Each row has a name. Each question is about the rows just above it.

Columns, left to right: A S E R W
[ -4  42  23 -26  19] = Y
[  6 -52 -28  30 -44] = J
[-25  16  25 -34 -39] = V
[-18  57  40 -43  39] = Q
[ -2  47  24 -24  43] = K
[ 17 -52 -37  42 -24] = L
[ 10 -51 -31  32 -47] = T
[17 39  7 -4 49] = Z
[ 37 -21 -36  45  36] = D
[ -7 -24  -7  -3 -94] = G
[-43 -24  42] is in which column, read top down?  R
Which column holds this, read top down? [  7 -36]  E
Which column holds [17 10 17] top down?  A
Which column holds [ 24 -37] top down?  E

Columns, left to right: sen Lis Mogap kibob gafe gog Badu lupel
[-26 -14 -21  -9  13 -20  -8   0]  N
[-32 -22 -17  -7  18   0 -10  31]  H
[ 27 -79  -1  42  63  53 -32 -40]  C
[  5 -10  14  33 -17  -9  -8  -2]  M
[-12 -21  -6  26 -96  -9   4 -17]  F
Which column holds this, read top down? [53 -9]  gog
Which column holds [ 18  63 -17] top down?  gafe
Which column holds [14 -6] top down?  Mogap
Which column holds this, read top down? [-14 -22]  Lis

Columns, left to right: zavi Taza vigok banu Boto mas
[-1 26 40  7 -4 11] -> zamav
[ 10 -13  -1 -23  33  50] -> dul
[-58  -1 -41 -20   9 -17] -> faf
[ -1  26  40   7  -4 -21] -> dip
[ 11 -25  39  20 -53 -13] -> gugis
[  9  -4 -53] is in which column, read top down?  Boto
[ 10 -58] is in which column, read top down?  zavi
Which column holds this, read top down? [ 40  -1 -41]  vigok
[-1 26] is in which column, read top down?  Taza

Columns, left to right: Zope Rebep kef lel Zek
[-10   9 -20  -3  24]  B
[  4  70 -45  26  34]  P
[ -8 -63  51 -43 -57]  X
[-10   9 -20  18  24]  U
[-63   9] is in which column, read top down?  Rebep
Which column holds this, read top down? [ 70 -63]  Rebep
Which column holds [ 9 70] top down?  Rebep
[-10   4  -8] is in which column, read top down?  Zope
Which column holds [-45  51] top down?  kef

Columns, left to right: zutig Leba degik peto tef
[42 72 -1  1 -5] -> Rur
[54 39 -2 -2 -3] -> fisem
[ 40 -18  -3  -1  -2] -> Gur
[42 72 -1  6 -4] -> Kub
[62 96  0 -9  1] -> gesu
[-2 -4] is in which column, read top down?  tef
Which column holds [-5 -3] top down?  tef
Which column holds [-1  6] top down?  peto
Which column holds [-2 -1] top down?  peto
[ 39 -18] is in which column, read top down?  Leba

Columns, left to right: vuv zoz nodiv zab Reg vipe pivet sozon deg
[-28  69 -37 -54 -28 -28  11 -24 -62]  Dogu
[-28  69 -37 -54 -28 -19  55  20 -42]  gul
[-14 -14  64  16 -68  53  57 -88  85]  mave
Which column holds this, read top down? [-24  20]  sozon
[-62 -42] is in which column, read top down?  deg

Columns, left to right: sog fufu nomat pum nenid vuvon Zuv
[-30   0 -18  -9 -17  -8  12]  Romad
[  6 -16  13   3  -7   7  -8]  sofu
[-36  33 -38  -5 -11 -47  27]  kopa
[  6  11   5   3 -12 -19   4]  Keran
[  6 -10   5   3 -12 -19   4]  lidem
[  7 -28  26   3  -3  38 -22]  dup
[-14  15 -13  -5   7   7   3]  zep
[ -2  24 -15  -1  14  -8   8]  Tofun
[ 2 12 -9 -5 11  4  5]  Radug
[ 25 -34  26 -11  15  72 -23]  mapak
[-16  33  11 -10 -28] is in which column, read top down?  fufu
Which column holds [-2  2] top down?  sog

Columns, left to right: potu kivet nud Demuz sulot fibe Riken Bidig
[-14  -9 -18 -16  -1  -9  -5  -5] : rini
[ 41  14  35  48 -23 -11  77 -20] : num
[-32 -12 -19 -43  16  -4 -43   7] : Dor
[-14  -9 -18 -16  -1   2 -34  -1] : Faka
[ 22  10 -11  13  13   0  -4  17] : kon
[ -5 -20   7  -1] is in which column, read top down?  Bidig
[-11  -4] is in which column, read top down?  fibe
Which column holds this, read top down? [ -9 -11  -4   2]  fibe
Which column holds this, read top down? [2 0]  fibe

Columns, left to right: par sek Zag Kis bere zarom sirag
[ 58  25   8  -3 -37  11  -3] : satat
[ 34  -4  60 -64  59  17   8] : doro
[-24   0  38  24 -10  -9  -4] : Voger
[-29  28 -18 -73  -4  21 -16] : sab
[ 26  15  -3 -48   0  -6  32] : risi
[-33 -11 -39 -80   6  12   0] : mukeb
[-33 -11 -39 -80   6  13  55] : kufi
[  2   9  -9   8   4 -12  -4] : dimet
[  8 -12  21  21  47  -3  20] : bon
[  2   9  15   8   4 -12  -4] : toput
[-18  -3 -39 -39  -9  21  15] is in which column, read top down?  Zag
[  2   9  -9   8   4 -12  -4] is in which row?  dimet
[ -3 -12] is in which column, read top down?  zarom
Which column holds [-9 21 -6 12] top down?  zarom
[ 28  15 -11 -11   9 -12   9] is in which column, read top down?  sek
Which column holds this, read top down? [-33 -33   2   8]  par

